Named turns come first, each shown by rows before and after it. Which turns, in which order, take the first row of each pair that follows to the second? Write the first one first, as in the answered first pair.
E (before |-> after):
[  0  -4   4 -21   5   3  -7  -1 -15  12   6  -9   6 -13  -4   0 -10  16
  19   8  11  24] |-> [  1 -11  20  -2   6   3  17  -6 -20  -1  20   9   4   8   2 -12   2  15
  28  -3   2  -5]
[ 10  12 -12  11 -11  10   3  14   9 -12 -17   0   4  -3   5  -3   3 -16
 -11   1 -16   1] |-> [ 11  11 -11   2  -6   9  -1  24  12  -9 -16  -9   7 -12  -4  -3   3  -4
  -2   6  -9   9]
[ -5   9   7 -11   8 -12 -17   2  11  -4   6 -10 -13  -8 -24   9  -6   3
 -14  -6  10   5] |-> [ -3   3  21  -5  13 -14  -2   2  10  -9  15  -3 -10   0 -24   2   2   7
  -4  -7   7  -7]
[  6   0  -2   3  -7   6   6  11  -9 -11   0  -1  10 -10   1 -14  10  -8
   2  -3   3   2] |-> [  5   1  -4   5 -10   8   4   8 -10 -11  -1  -2   7  -8   2 -12   8 -12
   1  -2   3   3]
N (before |-> after):
[ -1   9   5  23  -4  -6   4   8   5 -17   0   7   1  18 -12   6  11 -17
 -15  -1 -16 -26] |-> [  5  -3   7  14   6  -2   1  13 -22 -11  14  15   2  13 -14   7  10 -12
 -20   6  -8 -21]
[ 10   9   2   5   5   0   6  26  10   1  -3   0   4  -3  -5  10   3   4
 -11   3   4  13] |-> [  6  11   3  10   1  -1   7  23  17  -4  -6   0   2   1  -3  12   2   1
 -12   1   2   8]
[  5   1  -6   1 -19  13  -7   3   4  15  14  -2 -11  -9   8  -2 -16 -10
   1 -10 -19   4] |-> [  7   0  -7   1 -19  13  -5   4   4  15  14  -2 -12  -8   8  -1 -17 -10
   0  -9 -18   4]
[  3   2   1  -6   8  -2  -1   4   3   0   4 -10  -1  -2 -10  -3   4   5
  -2   4   4   0] |-> [ -1   5   1  -4   6  -3  -2   4  10  -3  -1 -11  -2   1 -10  -2   3   4
  -1   3   3  -2]
H (before |-> after):
[  2 -13   8  -5  13  -7  -4 -28 -18   1  13  10 -15   9  17 -11 -16  -1
   5   0  -2   4] |-> [  3 -14   7  -9  16  -6  -5 -24 -20   3  15   8 -12   4  14 -10 -15   4
   4   2   0   6]
[-16  14  -7  -3 -11   0  -7   1  -1  -2  -9  10  -2   1   4  -7   8  -1
  10  -6  -8  10] |-> [-15  13  -4  -1 -10  -2  -6  -2  -3  -2  -7  13  -3   3   5 -10   9  -2
  12  -7  -8   9]
[ -2  13  -5   7   5   7  -3  -1   2   0 -10 -13   6   1   2  12   4  -5
  -2  10  -2  -2] |-> [ -2  14  -4  10   2   8   1  -4   3  -2 -12 -11   5   4   3  13   5  -7
  -5   9  -4  -6]
Now pairs of rows:
Between the rows of a pair lie 2 to 3 turns.
[ -4   9   7  17 -11 -15   2 -11  17 -23 -14   5  -4  21   5   4  10 -20
 -22   4 -17 -30] |-> [  6  -1 -10 -24   2  -9 -26   5 -17   6 -10 -11   4 -14  -9  17  -2  -4
 -27  28  11  18] => N then E then N
[  4   5  -2  10 -10  12 -11 -23  -2   1 -21  14  -7 -11  20   8 -10 -14
 -14 -19   1  -4] |-> [ 16  -8  19  -5  14  17   6  -2 -11  10   5   7   8 -18   1  -3   4  24
  17 -10  13 -10] => N then E then E
[  6   3  -6   2   3   0   6  35   1  -9   2  -5  10 -12  -9   6  14  14
   1   0   5  -3] |-> [ -5  12 -14  16 -11  -3  -3  24   9 -16 -15   1   1  -3   4  11   7  -8
 -16  -6  -4  -4] => N then E then E
[ -4  -3  -1   6  12   6  11 -18  -3   7  11  15   1   6  13  -9  -6  -3
  15   2 -23 -14] |-> [ -8   7 -15  -7  10   3  -6 -15  15  12  -6 -10   6  -9   6   1 -14   5
  12   9 -17   9] => E then E then N
[ -5   6 -11  11 -16  -2 -10  -7  -4  -5 -13   4  -6   8   8   7  -9 -25
 -25   0  -9  -5] |-> [ 13  -9  13  -5  13   2  11  16 -19   6  21  -1  11  -4 -11  -4   8  16
  10   8   7 -12] => N then E then E
[  0  -5  -9   5  -9 -10 -12 -21  -6  -6  -6   1  -7  10   6  12  -6 -14
 -12   3  -7 -12] |-> [ 12 -16   6  -6  11  -4   0  -4 -19   5  14  -1   5   2  -5   5   3  11
   9  10   5 -12] => N then E then E
[  2  -6   7 -11  11  -1  10   2   1   5  14  -7   2  -4  -2  -8   0  29
  26   3   6   4] |-> [-12   9 -13   4 -13  -6  -7 -20  15  -6 -13  -2 -15   6  18  -1 -14  -8
  -2  -4  -9   8] => N then E then E
[ -3  -3   5   1   6   9  14   4  -8  -4   1  16  -6  14   2  -4   8  -7
  14   5   3 -16] |-> [ -8   8 -12 -11   0   7  -7   3  10   3 -20  -5  -5  -2  -2   6  -2  -4
   9  11   9  10] => E then E then N
[ -8   2   6   3  -4  15  19  19   4   2  -2  -1   6   8 -11  -1  26  10
  21   1   4  -7] |-> [ -9   6  -9  -7  -6  14   0  22   6  12 -13 -15   4  -3 -13   7  17   9
  12   8  10  14] => E then E then E
